(in the rows, 128 means zero)
One turn sends every row of this set to another row. A few are shown first. Where does it send the rows asked after them?
K656: [116 139 111 134 130 136 146 127 132  89 130 155 117 144  85 115  82 152
 152 123 139 113 137 143]
K706: [116 144 102 131 131 136 147 128 136  85 135 155 115 151  93 125  81 148
 157 120 146 123 133 147]
K69: [103 150  85 103 173 165 144 139 143 133 130 149 102 111  89  87 131 140
 138 151 107 129  94 156]
K790: [108 131  97 108 144 117 108 136 144 170 122 130  93 157 105 121 100 134
 112 137 154 171 108 125]
K822: [101 151  77 103 175 160 142 132 147 136 127 145 104 115  86  86 132 138
 140 151 101 132  96 152]
K70: [103 152  82 100 173 171 144 138 137 132 127 146  98 117  87  92 133 141
 136 149 108 135  89 150]
K718: [115 140 106 137 130 128 147 123 137  85 133 152 113 150  91 121  82 147
 157 124 144 123 135 143]
K542: [103 131 102 116 140 109 117 141 145 175 125 134 101 156 101 116  99 131
 117 139 151 173 102 128]
K928: [113 142 107 140 134 130 146 129 137  89 139 155 108 143  96 117  79 149
 157 125 148 117 138 146]
K147: [103 124  98 114 138 109 111 138 146 162 124 132  88 161 104 116  96 134
 118 132 154 169 104 121]
K49: [103 141  85  98 179 169 145 131 138 131 123 148  98 112  84  93 130 136
 141 154 105 132  95 149]
K446: [108 132 103 110 141 106 109 138 141 169 122 128  91 153 106 118  99 133
 113 142 154 168 110 129]
K366: [107 126 102 113 139 111 109 133 148 169 119 128 104 159 105 119 103 130
 116 136 149 169 111 126]
K402: [104 147  86 104 179 170 141 133 146 141 132 151 102 115  89  92 135 136
 137 159 114 137  92 154]
K36: [118 142 104 137 128 133 136 124 140  86 140 154 108 151  92 113  83 154
 148 122 149 117 136 146]

K928 -> K70
K49 -> K542
K822 -> K446
Now these:
K402 -> K147
K718 -> K69

One turn sends every row of this set to another row. A few are shown first. Where does it send the rows asked after them?
K915: [109 130 104 130 122 157 133 121 137 128 111 135 133 136 122 133 128 140
 114 144 137 144 117 125 131 121 104 133 118 120 156  99 141 119 114 120
 125 116 135 116 102 115 102 147  83 128 154 114]
K941: [129 122 105 109 124 124 171 116 133 129 144 146 105 138 137 139 125 105
 141 130 158 128 145 122 125 123 119 109 122 127 146 126 135 131 127 157
 116 155 119  93 158 142 138 116 126 130 136 145]
K169: [163 118 104 158 127 110  97 113 134 130 119 130 113 134 110 133 107 175
 159 108 145 158 128 141 126 143  95 127  97 135 118 133 138 109 123 127
 135 169 137 113 113  85 110 142 115 120 127 132]
K444: [129 123 113 110 118 124 170 121 131 126 144 141 110 139 138 140 127 102
 143 123 160 124 144 122 127 119 119 106 122 125 147 127 135 129 130 155
 114 153 122  93 156 143 141 118 124 130 139 145]
K82: [158 104 103 146 123 109  65 112 143 143 128 141 104 125 118 125 108  99
 158 114 111 154 125 114 139 142 134 134 121 142 140 147 144 120 150 117
 121 119 106  89 143 100 180  94 129 126 140 118]
K897: [160 119 108 145 116 100  66 123 143 136 125 136 114 125 117 129 108  94
 165 105 114 147 119 113 135 136 128 130 120 135 142 155 152 121 144 108
 122 114 120  91 145 100 178  94 125 125 140 115]
K107: [165 106  90 148 131 105  72 116 147 136 125 140 104 130 133 123 107 108
 154 119 107 158 130 110 140 146 134 128 125 150 134 154 141 117 142 117
 124 116 115  94 142 100 174  82 135 130 136 121]
K851: [164 114 116 160 120 116  96 118 130 126 122 120 120 139 112 134 110 173
 162  98 149 154 130 139 131 140 100 124  97 133 118 132 136 106 132 129
 131 168 136 114 109  86 116 146 113 122 134 131]
K91: [115 137  95 127 119 146 131 129 143 123 111 137 132 137 138 134 134 144
 113 141 137 150 117 120 131 119 101 125 126 124 158 101 139 121 107 119
 125 113 137 119 103 118  95 145  87 129 150 118]
K829: [112 117 103 133 125 167 133 121 137 127 114 131 132 143 131 129 128 145
 110 145 135 146 125 121 139 125 112 129 119 127 152  95 132 115 121 128
 122 117 129 118  97 116 105 144  87 132 158 117]
K763: [130 123 105 112 128 124 177 116 132 127 140 143 108 140 139 139 120 107
 140 133 156 123 147 122 125 124 120 108 120 128 143 131 136 128 124 154
 118 153 127  94 157 140 138 110 126 131 135 145]
K783: [132 124 112 113 123 125 176 121 130 124 141 138 113 142 139 140 123 104
 143 126 158 120 146 121 126 121 120 105 120 125 143 132 138 126 127 153
 116 152 130  95 156 141 140 112 124 131 138 144]
K110: [161  97 100 143 141  83 102 122 130 124 121 127 115 141 136 118 128 103
 131 138 138 136 151 121 151 154 124 101 120 152 126 117 135 109 139 138
 115  49 122  98 104 128 147 122 126 132 134 113]
K614: [167 121  97 148 124  95  73 127 148 130 121 135 112 130 133 127 107 103
 160 110 110 151 124 109 136 139 129 122 124 144 136 162 150 116 136 108
 126 112 127  96 144 100 171  82 131 129 135 118]
K553: [163 116 100 154 120 107  89 114 139 131 124 135 107 132 116 134 116 175
 159 104 148 168 127 139 128 143  95 127 104 138 123 126 133 113 126 133
 132 169 125 112 112  89 109 150 118 121 127 135]
K241: [159 119  99 135 131  62  97 128 134 123 118 135 116 131 128 123 132  94
 138 132 143 136 139 122 140 146 111 103 122 142 135 121 148 118 126 127
 117  46 127  96 112 131 139 129 121 125 126 112]
K837: [118 125  95 130 122 155 132 129 143 121 113 133 130 144 146 131 135 149
 110 141 135 153 124 117 139 123 108 121 126 131 153  98 131 116 115 127
 122 114 131 121  98 119  98 142  92 133 154 119]
K269: [149  90 109 143 145  94 102 104 121 136 120 131 115 133 107 117 117  95
 132 147 138 127 148 129 144 157 124 118 108 142 127 113 142 111 144 137
 116  54 117  91 107 123 156 129 118 127 135 110]
K123: [147 113 108 135 135  74  97 110 124 136 117 139 115 123 101 123 122  86
 138 141 144 127 134 132 133 149 111 120 111 132 135 116 154 119 132 125
 119  51 123  88 115 125 147 136 113 122 127 109]
K286: [163 113 112 156 114 112  88 120 135 128 127 127 113 136 117 135 119 173
 161  95 150 163 129 137 133 140 100 123 103 136 123 124 130 110 135 133
 128 169 124 113 108  90 115 153 117 122 134 133]

K169 -> K553
K837 -> K829
Now these:
K897 -> K614
K123 -> K241
K763 -> K941

One turn sends every row of this set to another row. A few are shown first. Where does it send the rows asked after them?
K256: [131 146 144 141 138 128 145 115 135 110 107 108 101 112 112 139 120 123]
K259: [130 130 107 128 122 149 149 130 126 118 110  93 125 126 104 107 137 157]
K564: [ 88 116 165 143 114 164 127 123 163 106 136 105 116  93  98 123 108 124]
K176: [116 119 161 167 164 159 138 116 113 123 131  66 102  95  80 145 109 135]
K736: [129 126 113 129 118 143 147 136 128 116 101  84 132 123 105 116 140 162]
K602: [ 98 117 166 145 123 168 130 127 166 111 144 110 106  91  96 116 116 127]
K309: [ 95  75 127 137 111 140 134 129 152 127 125  78 127 107  65 113 127 136]
K161: [128 128 112 131 122 143 156 135 124 111 113  90 126 122 116 119 133 159]
K721: [109 107 145 156 126 191 142 126 117 128 119  69 106  83  96 109 154 149]
K200: [149 106 134 158 107 134 119  92 145 125 100  63 118 103  83 115 103 131]
K612: [124 144 144 146 144 128 151 113 142 106 106 109 104 112 105 132 113 118]
K231: [ 92 115 170 145 115 171 125 121 157 117 143 107 111  96  94 118 105 128]
K903: [142 117 125 163 117 129 118  95 144 124  93  62 122 103  75 126 109 134]
K889: [108 123 154 172 161 151 143 111 110 115 130  68 101  90  80 139 114 137]
K434: [110 112 151 171 163 161 139 121 110 122 120  72  98  91  73 143 118 140]
K554: [114 107 138 155 129 150 131 162 141 157 115  97 139  72 109 100 129 130]
K653: [116 104 141 166 133 143 125 163 149 157 108  89 138  76 116 112 124 130]
K80: [140 112 120 157 109 135 118  93 146 123 101  55 112 100  84 124 107 122]
K68: [134 136 112 126 118 144 154 138 124 115 112  88 130 116 103 122 142 152]
K93: [115 107 146 155 124 141 125 158 138 167 111  93 136  80 115 110 124 128]
K187: [147 133 145 183 100 161 126 132 130 130 128  81 102  77 106 122 102 133]
K839: [123 131 104 125 117 143 148 137 129 122 108  84 127 123 107 111 134 154]
K806: [141 114 129 162 113 127 118  93 148 132 103  57 115 101  73 117 112 134]
K94: [148 126 145 180  96 159 123 126 130 131 127  83  95  83  99 121 100 126]
K881: [ 89 112 162 145 118 160 120 121 157 108 147 111 108 100  96 116 118 130]
K962: [118 112 132 135 160 129 103 136 128 134 111  70 150 101  94 139 115 135]
K124: [130 149 149 146 135 126 145 118 145 115 110 110 102 113 110 138 115 123]
K326: [107 105 142 152 120 192 149 122 121 124 114  69 107  84 101 107 148 151]
K461: [142 110 128 162 116 122 124  92 141 118 104  57 120 107  79 122 109 126]
K935: [116 111 134 135 166 123 104 136 130 136 117  78 143 108  96 135 121 131]
K537: [112 105 135 156 122 147 128 166 142 158 114  89 129  77 119 102 122 135]
K307: [143 130 143 185 104 161 121 132 132 134 133  86 101  85 100 117  92 132]
K324: [119 108 131 137 158 122 103 139 131 140 114  79 144 101  97 142 120 131]
K871: [ 90  81 129 133 107 141 136 128 158 128 127  82 124 108  72 117 134 135]
K716: [ 92 117 163 140 118 164 124 127 169 108 143  97 108 106  93 118 113 130]
K447: [117 104 135 162 130 150 130 162 134 155 111  97 139  76 116 106 118 125]
K246: [116 117 157 166 165 155 146 124 109 122 128  62 100  90  75 132 121 139]
K608: [105 126 157 165 161 153 140 120 112 121 129  61 105  89  76 144 119 143]
K953: [110 114 146 156 127 189 144 121 124 130 116  74 112  82 102 101 153 156]
K609: [ 92  85 128 135 102 136 145 129 155 130 127  75 127 105  70 111 125 141]

K461 -> K176
K200 -> K246
K554 -> K839
Now these:
K259 -> K806
K309 -> K935
K871 -> K324
K881 -> K93
K307 -> K953

One turn sends every row of this set to another row. A few are shown first. Where does it send the rows asked after them?
K282: [120 141 149 126 149 148 108 140 120 121 117 157 130 118 109  93 128 118
 121  88 115 126 124 130 137 115 138 110 138 156 146 114 111 136 106 130]
K852: [149 130 117 126 143 134 108 128 120 129 102 156 108 142 152 140 134 122
 111 109 125 126  97 125 144 149 141 163 136 154 105 122 114 132 116 139]
K469: [102 134 123 132 100 131 109  99 128 149 135 135 125 123 121 121 161 115
 133 125 136 132 118 130 138 147 109  95 139 163 106 145 120 111 123 141]
K327: [162 135 137 131 148 128 125 136 129 128 113 153 108 143 149 131 130 120
 105  99 120 129  99 128 152 140 141 162 129 156 107 121 118 131 117 134]
K853: [166 134 133 131 145 125 122 136 121 130 112 155 110 141 151 130 132 122
 115 106 127 128 103 127 151 152 140 171 134 144 104 123 119 132 115 138]
K5: [136 120 141 123 123 136 133 159 132 140 134 104  93 157 119 133 142 116
 130 115 126 119 135 127 143 111  96 127 102 123 119  98 113 127 123 105]
K922: [112 134 125 130  91 117 117  93 134 148 143 131 133 116 117 117 163 119
 131 130 139 119 120 138 141 144 111  90 142 154 117 141 129 127 125 138]
K519: [ 94 149 130 126 117 135  98 133 130 134 155 122 104 103 142 141 145 125
 122 127 127 123 131 118 118 122 115 125 144 112 108 152 103 147 155 111]
K539: [100 147 128 126 117 147  98 140 127 144 143 124 110 109 141 144 143 130
 126 124 128 125 127 116 133 119 105 130 145 111 108 155 104 141 151 102]
K675: [147 170 141 118 128 116 130 120 123 106 124 141 151 117 139 112 163 118
 126 134 137 137 126 127 136 113 148 136 114  86 141 115 123 120 118 139]
K955: [118 130 106 113 154 130 119 140 119 112 104 110 129 129 140 157 126 130
 130 121 122 157 134 132  99 160 146 127 126 144 132 106 139 122 108 129]
K144: [165 138 133 151 153 125 125 119 105 120 133 121 156 139 102 121 146 113
 124 143 116 129 135 133 125 121 130 109 103 130 111 155 131 143 151 102]
K192: [160 145 139 145 149 131 126 119 117 122 143 117 163 124 115 116 153 111
 126 146 117 122 123 138 121 118 127 116 101 117 112 152 132 147 155 103]
K313: [107 135 116 135  98 126 113  91 126 142 135 132 127 131 118 124 161 118
 125 125 139 126 116 125 139 147 111  92 145 166 113 140 122 120 121 146]
K782: [128 125 113 112 141 149 172 127 142 120 130 121 129 104 125 108 142 135
 115 146 118 119 132 132 148 112 146 112 145 130 153 122 125 155 124 147]
K103: [139 104 113 133 123 135 106 127 132  84 109 124 103 127 116 146 164 139
 139 126 131 145 145 117 115 125 104 143 140 135 128 122 111 142 135 156]
K466: [120 126 110 117 150 126 120 147 109 122 108  98 137 122 138 166 123 127
 131 131 120 154 128 130  99 161 141 120 129 131 134 122 145 118 111 122]
K235: [123 114 150 129 150 101 121 141 126 137 152 117 111 157 127 121 130 138
 117 130 117 106 120 111 148 116 122 115 124  90 148 151 139 124 137 159]
K908: [135 108 156 132 152 107 120 140 123 135 144 120 112 152 132 108 124 142
 121 121 117 112 124 108 138 123 116 120 128  98 138 147 150 112 134 168]
K700: [144 174 141 118 133 118 125 125 118 106 134 141 145 113 138 114 169 108
 126 128 138 139 131 132 139 117 157 122 121  97 139 106 117 127 121 135]
K538: [128 126 118 113 127 160 169 127 145 129 124 124 140 112 121 115 137 137
 115 144 115 109 131 132 157 110 137 113 144 137 142 127 133 157 118 149]
K855: [103  96 148 138 101 110 134  96 150 134 119 133 130 119 139 128 109 120
 136 137 133 113 144 119 120 111 143 112 137 127 127 126 130 160 129 127]
K872: [125 107 154 122 147 112 126 145 132 134 154 111 110 157 123 122 129 140
 120 124 124 107 127 110 152 121 118 119 119  95 139 151 143 126 130 163]
K300: [113  95 147 138 116  95 139  96 141 132 113 133 125 123 142 132 110 112
 130 133 137 118 144 121 115 111 155 115 141 120 119 115 133 159 121 125]
K593: [117 132 107 116 154 118 120 148 110 113 102 108 135 128 134 163 142 130
 127 130 122 156 137 125  97 155 132 131 111 127 134 118 139 119 106 127]
K714: [139 110 117 137 114 139 105 122 123  87 109 125 116 121 120 152 153 143
 146 124 125 150 144 111 112 117  96 139 136 122 123 127 106 138 134 153]
K149: [117 149 151 125 148 152 109 140 115 126 110 163 138 120 116 101 118 111
 135  90 115 139 118 128 129 116 135 115 136 151 139 121 115 137 106 131]
K73: [169 137 133 143 143 132 131 122 119 126 143 115 159 123 107 112 142 118
 127 145 118 124 129 135 127 122 124 119 103 121 109 155 137 140 156  99]
K528: [117 139 129 140  94 121 119  98 127 148 133 124 131 125 125 118 165 121
 132 130 142 124 115 126 147 157 107  96 140 157 110 136 133 114 117 133]
K115: [119  99 147 136 117 114 131  96 148 129  99 134 127 116 139 130 111 121
 129 138 140 119 152 129 113 112 148 117 145 133 132 119 134 167 124 135]
K34: [133 119 158 129 159 105 125 151 115 127 149 117 110 154 128 107 133 137
 117 124 119 113 121 119 147 116 121 126 114  97 139 147 146 117 137 155]
K350: [167 143 133 141 157 121 131 131 112 119 137 113 162 141 108 120 146 117
 127 143 118 129 133 130 128 116 115 123  99 116 113 154 131 140 153 108]
K393: [154 129 118 136 150 127 120 125 128 139 114 152 107 144 147 131 138 129
 108 110 121 120  94 120 149 148 153 163 136 151 105 129 113 136 123 137]
K494: [114 131 107 119 158 118 124 152 110 113 103 104 137 138 135 159 139 123
 133 127 121 154 126 123 102 150 143 123 117 135 134 111 138 116 111 121]
K226: [114  98 149 139 111 115 125  98 141 132 104 136 126 108 142 126 104 124
 135 136 131 115 153 126 113 118 149 117 144 130 119 117 136 160 121 129]
K859: [136 114 136 123 113 145 138 157 132 136 126 106 100 160 131 132 143 125
 138 116 133 113 136 117 138 111  93 136 108 116 117 100 111 129 116 112]

K519 -> K675
K282 -> K539
K393 -> K528
Now these:
K853 -> K313
K115 -> K872
K922 -> K350

